In the rows, 128 means zero.
One turn moves every row onto another: examples first, then more rows asked:
J233: [153 153 114 132 156 128 161 102 133 143 149 124 141 158 109 129 144 155
 134 161 153 128 134 121 148 119 101 150 112 125 128]
J342: [145 131 132 117 143 120  98  94 130 138 139 108 108 137 111 137 170 147
 126 130 146 141 146 128 137 138 115 107 133 130 119]
J739: [128 133 151 108 161 125 139  88 168 163 100 108 110 129 140 101 134 135
 110 144 128 142 147 114 149 111 125 121 145 124 118]
J661: [123 129 140 108 135 113 108  88 143 135 151  99 109 121 127 126 166 156
 115 146 141 144 133 121 120 141 129 114 141 141 112]
J977: [138 135 132 138 156 120 129 114 161 153 167 106 126 139 140 156 165 158
  91 127 144 148 146 124 151 120 119 148 116 126 161]
J2: [139 128 127 133 163 133 140 118 156 140 182 112 131 128 137 147 145 157
  91 124 144 150 137 114 141 112 113 134 113 133 160]
J61: [135 138 134 130 153 133 144 119 160 154 179 111 119 135 144 146 157 162
  82 144 144 156 130 123 142 121 124 139 124 124 149]
J891: [135 158 144 160 137 132 141 132 137 118 149 129 121 124 129  92 149 137
 117 162 129 136 130 109 133 115 135 143 148 118 133]
J708: [147 127 116 114 123 121 153 113 144 139 122 126 116 159 114 135 108 175
 106 117 144 146 155 133 116 100 118 150 111 112 143]
J987: [143 157 128 169 144 129 126 127 132  99 135 140 123 132 111 116 152 147
 119 136 133 133 138 113 123 110 125 145 129 127 144]
J922: [135 116 126 127 131 119 128 110 134 140  79 129 125 138 117 117 144 158
 108 126 139 146 169 118 143 111 121 147 130 150 160]
J813: [130 124 133 124 153 122 120  85 122 126 152 110 112 112 128 138 159 143
 116 129 131 142 147 113 125 128 123  93 145 124 119]
J599: [139 152 142 174 137 123 117 116 147 118 128 128 119 137 129 109 164 149
 114 159 128 141 146 129 134 114 127 168 136 129 136]
J631: [133 127 122 105 138 142 156 125 119 133 106 139 126 125 116 104 120 153
 107 131 137 146 152  97 129 109 131 114 140 142 152]
J108: [124 123 142 108 126 126 148 117 137 161  95 124 117 130 135  93 142 153
  97 162 132 152 156 113 146 119 139 137 152 136 145]
J550: [127 142 125 138 148 101 166  85 145 133 143 116 138 140 127 132 152 173
 119 161 152 125 132 113 128 121 116 174 119 148 125]
J897: [138 140 120 150 165 121 178  80 123 138 149 125 136 134 137 135 149 158
 112 171 132 137 144 116 145 114 116 150 133 116 120]
J591: [128 149 138 100 162 127 150  99 155 137 104 129 112 134 115 119 124 144
 114 118 142 131 131  92 127 110 130 104 135 125 127]
J796: [133 126 133 114 128 112 177 112 136 151 143 117 118 134 137 121 106 155
 111 125 131 141 160 112 136 104 122 136 140  87 146]
J629: [130 109 137 117 121 108 153  99 159 150 132 103 120 138 147 112 114 164
 104 140 128 147 164 137 123  98 117 167 125 121 137]
J607: [132 129 136 123 165 118 128  78 166 135  81 125 110 136 122 129 139 156
 102 124 130 144 150 120 123 104 125 132 122 147 126]

J631 moves to J922
J897 moves to J233
J2 moves to J977
And these:
J342 moves to J661
J591 moves to J607
J987 moves to J599
J796 moves to J708

